In the data rows, 128 means zero.
Here is a table of points, one per row:
[148 109 127  58 143 123 165 103 161 123  79  52 168  98 211 179 122 108
 122 152 145  36 119 138 105 120 211 141 125 126 105 129  71 108]
[142 186 185  37  89 163 167 104 116 138  52  28 146  54 190 103  98 102
 174 153 131  67 169 124  56 111 154 159 167 171 148 136 100  87]
[ 98 134 124 150   8 141  98 117 164 157 114 189 197  89  61 182 105  93
  94 140 135 165 155 127 133 150 106 112 119 130 131 147 137 189]
[148  64 183 173 160 131  58 200  91 133  58 230 144 158  30 152  72 172
 115  51 116 150  70 135 171 143 129 135  50 132 158 192  92 174]
[141 146 125 164  32 133  86 111 137 177 161 192 196 102  53 170 144  99
 102 130 136 147 142 122 120 150  90 116 112 162 144 141 144 195]
[198 122  96 111 120 142 162 104 105 142 148 126  97 147 129 114  92 187
 117  95 133 143 143 119 109 101 134  73 202 155  95  90 144 175]
[112  93 119 191 184 106 163 132 113 194 199  83 107 103 125 100 154 173
 155 147 203 105 169 155 122 102 117  91 105 138  82 161 139 126]
[106 130 118 127 117 155 144 113 154  77 169 122  74 216 204 124 152 166
 134 139 107 168 132 158 154  99  34 199 141 102 139 171 178 102]
[ 26 199 207 168 156  39 115  69 175 190 177 179  40 149 144  47 177  83
  65 140 141 191 135 139 184 205  99  39 143 114  18 130 120  87]
[168  89 171 148 177 141   5 204  74 153  69 210 123 150  24 130  67 156
 113  46  78 165  94 152 180 139 150 148  11 119 137 185 109 168]
[ 52 152  98 115 236  52 123 103  87 181 187 164  74 181 107  88 141  66
 106 139 175 144 169 127 166 209  99  46 145 147  32 127 164  92]
[211 102  98 124 136 138 139  78 119 135 145 121 132 150 133  96 157 142
 130 123 148 177 150  84  92  99 133  60 190 116  97  89  91 196]
[188 100 118 110 114 166 137 156 139 127 128 103 123 170 179 124 169 111
 135 154 112 103 112 130 138 147 185  22 214 117 115 134 130 155]
[126 142 108 168  25 119 107 154 144 167 129 237 173  88  88 178 133 108
 127 117 139 148 152 146  86 157 114 106 131 168 149 120 145 199]
[120 134 136 138 142 172 136 145 161  63 136 121  83 195 182 128 139 210
  91 148 118 196 165 155 105 120   7 204 132 100 138 124 191  93]
[116 137  94 167 138  97 104 103 141 128 235  74 115 125 127 118 132 186
  83  95 171 105 123  87 149 180 107 114 179 135 127 104  84 168]
[106 145  89 149 150 155 132 168 103  16 179 152 120 140 165 110 141 153
 123 209  41 160  97 121 148  93 126 244  97  61 163  60 194  90]
[ 73 143  49 161 181 163  86 151 118  15 159 121  97 143 135 114 191 130
 119 210  53 143 106  90 158  54 112 255 122  58 196  57 175 100]
[ 79 140 100 146 189 169 144 154 108  18 148 160 125 130 163 102 191 138
 127 207  56 136  74  74 155  68 111 212 131  48 207  42 181 105]
[147  82 130  82 125 124 185  94 162 112  77  64 190  65 190 158 146 129
 189 133 116  31 101 156 112 143 220 117 148 136 122 131  87 120]
[182  90 166 180 130 128  29 202  81 143  78 197 112 162  26 149  52 159
 108  80 111 183 108 158 198 144 162 108  39 104 151 165  97 145]
[193  95 142  57 130 122 190  99 171 147  80  58 199  89 172 173 138 128
 152 110 131  51  88 142  60 132 194 124 118 155 123 128  98  72]
[ 47 162  95 146 233  85 126  87  83 199 182 150  70 184 115  67 138  90
  78 150 111 143 202 126 164 190 105  46 166 120  17 130 129  86]
[199 109 146  79 132  92 209 114 148 139  92  12 163  67 167 171 109  82
 153 106 129  45 104 156  94 110 177 146 149 125 155 129 108  88]
[151 128 143 163  24 138 128 138 147 188 107 225 193 104  67 162 116 100
 128 134 125 180 162 104 138 127 112 113 135 141 147 153 137 201]
[147  65 154 175 102 134  52 161 118 129 102 228 130 119  11 155  52 105
 142  80 117 205 128 105  97 146 150 113  53 171 139 224 124 133]
[129 149  83 148  16 143 110 119 160 187 131 210 167 101  81 184  92 102
 116  97 127 139 159 143 136 163  85 123 129 156 154 123 117 174]
[147 166 195  85  83 154 166  83 122 135  85  37 146  46 176 115 132 121
 193 155 180  70 147 158  67 124 160 173 169 171 190 114  58  75]
[ 87 162  74 145 152 156 125 171 104   6 139 130 103 141 126 114 168 163
 113 202  32 144  99  81 161  60 105 220 102  33 196  62 187 107]
[148  77 151 144 146 127  54 199  90 133  95 194 119 134   5 139  89 186
 117  22 108 178  62 123 203 147 157 166  50 166 131 178 108 133]
[112 127 146 133  99 136 135 104 136  70 122 118  69 217 168 130 161 168
 113 138 128 163 166 138 123  99   4 205 133 143 147  96 192 111]
[112 128 132 119 140 144 129 112 173  77 149 124 110 203 220 144 149 173
 151 108 134 177 169 130 144  90  30 175 118 113 133  98 190 101]
[126  70 153 196 111 165  42 154  66 168  89 226 113 132  30 171  43  94
 165  83 137 198  99  95 128 122 154 115  47 151 130 206 123 128]
[ 72 184  47 116 177 143 113 232  56   9 168 148 138 145 119  84 126 144
 193 171  40 160  49 129  90  28 123 212 102  64 161  42 165 181]
[156  79 107 114  62 103 109 166 162 189 129 163 122  89 108 173 163 151
  92 106 174 168 114 112 126 106  81  89 131 107 194 170 123 156]
[ 45 143 124 117 194  46 129 111 101 175 214 143  90 215 122  90 154  81
  79 136 142 137 158 128 147 218 120  35 127 125   0 134 195  94]
[132 109 109 159 111 106  85  78 155 112 221  59 129 110 158  88 136 172
  78  76 173 110 111 112 130 161 105  92 172 116 133  94 118 169]
[102 134 105 195 157 143 193 155  72 181 183  59 116 140 130  69 155 150
 133 108 200 143 116 121 170 147 139 101 105 125  97 133 144 139]
[ 54 121 101 115 225  52 102 101 106 185 187 149  70 156 110  60 150 100
  97 168 154 150 172 164 165 189 114  31 143 141  25 125 164 117]
[175 149 145  63 133 115 190 102 165 122  60  53 167 101 160 181 118 106
 156 152 158  39 103 151 100 115 187 114 144 123 130 121 106 114]
[119 192 194  63 102 171 197  88 154 116  78  79 117  68 185  88  92  91
 179 143 152  46 175 133  67 107 156 144 165 179 137 107  39  97]
[163 199 184  75  93 167 176  73 132 126  78  55 138  71 165 100 112  71
 162 131 156  39 185 125  83  97 179 163 172 169 177 146  82  93]
[164 109 146  92 119 117 199 133 177 120  65  41 159  77 203 144 125  79
 149 135 136  48  84 128  98  98 184 108 134 146 128 144  73  90]
[170 138 117  66 138 117 190  87 183 128  48  48 167 105 170 164 137 105
 166 113 125  33  94 131  98 119 211 122 167 153 138 140  80  99]
Along one direction, these points spread out more than along any other. Take the direction at right angles to it along which they spread out most. Go by this last direction. For each point below, how far along it does it lie, from 0 to 99? The average is 50, and the first point in the table lies past the average. One standard deviation of the points above along it is 16.
[148  64 183 173 160 131  58 200  91 133  58 230 144 158  30 152  72 172
 115  51 116 150  70 135 171 143 129 135  50 132 158 192  92 174] 69
[ 79 140 100 146 189 169 144 154 108  18 148 160 125 130 163 102 191 138
 127 207  56 136  74  74 155  68 111 212 131  48 207  42 181 105] 16
[198 122  96 111 120 142 162 104 105 142 148 126  97 147 129 114  92 187
 117  95 133 143 143 119 109 101 134  73 202 155  95  90 144 175] 52
[112 127 146 133  99 136 135 104 136  70 122 118  69 217 168 130 161 168
 113 138 128 163 166 138 123  99   4 205 133 143 147  96 192 111] 30
[106 145  89 149 150 155 132 168 103  16 179 152 120 140 165 110 141 153
 123 209  41 160  97 121 148  93 126 244  97  61 163  60 194  90] 18
[112  93 119 191 184 106 163 132 113 194 199  83 107 103 125 100 154 173
 155 147 203 105 169 155 122 102 117  91 105 138  82 161 139 126] 50
[ 72 184  47 116 177 143 113 232  56   9 168 148 138 145 119  84 126 144
 193 171  40 160  49 129  90  28 123 212 102  64 161  42 165 181] 20
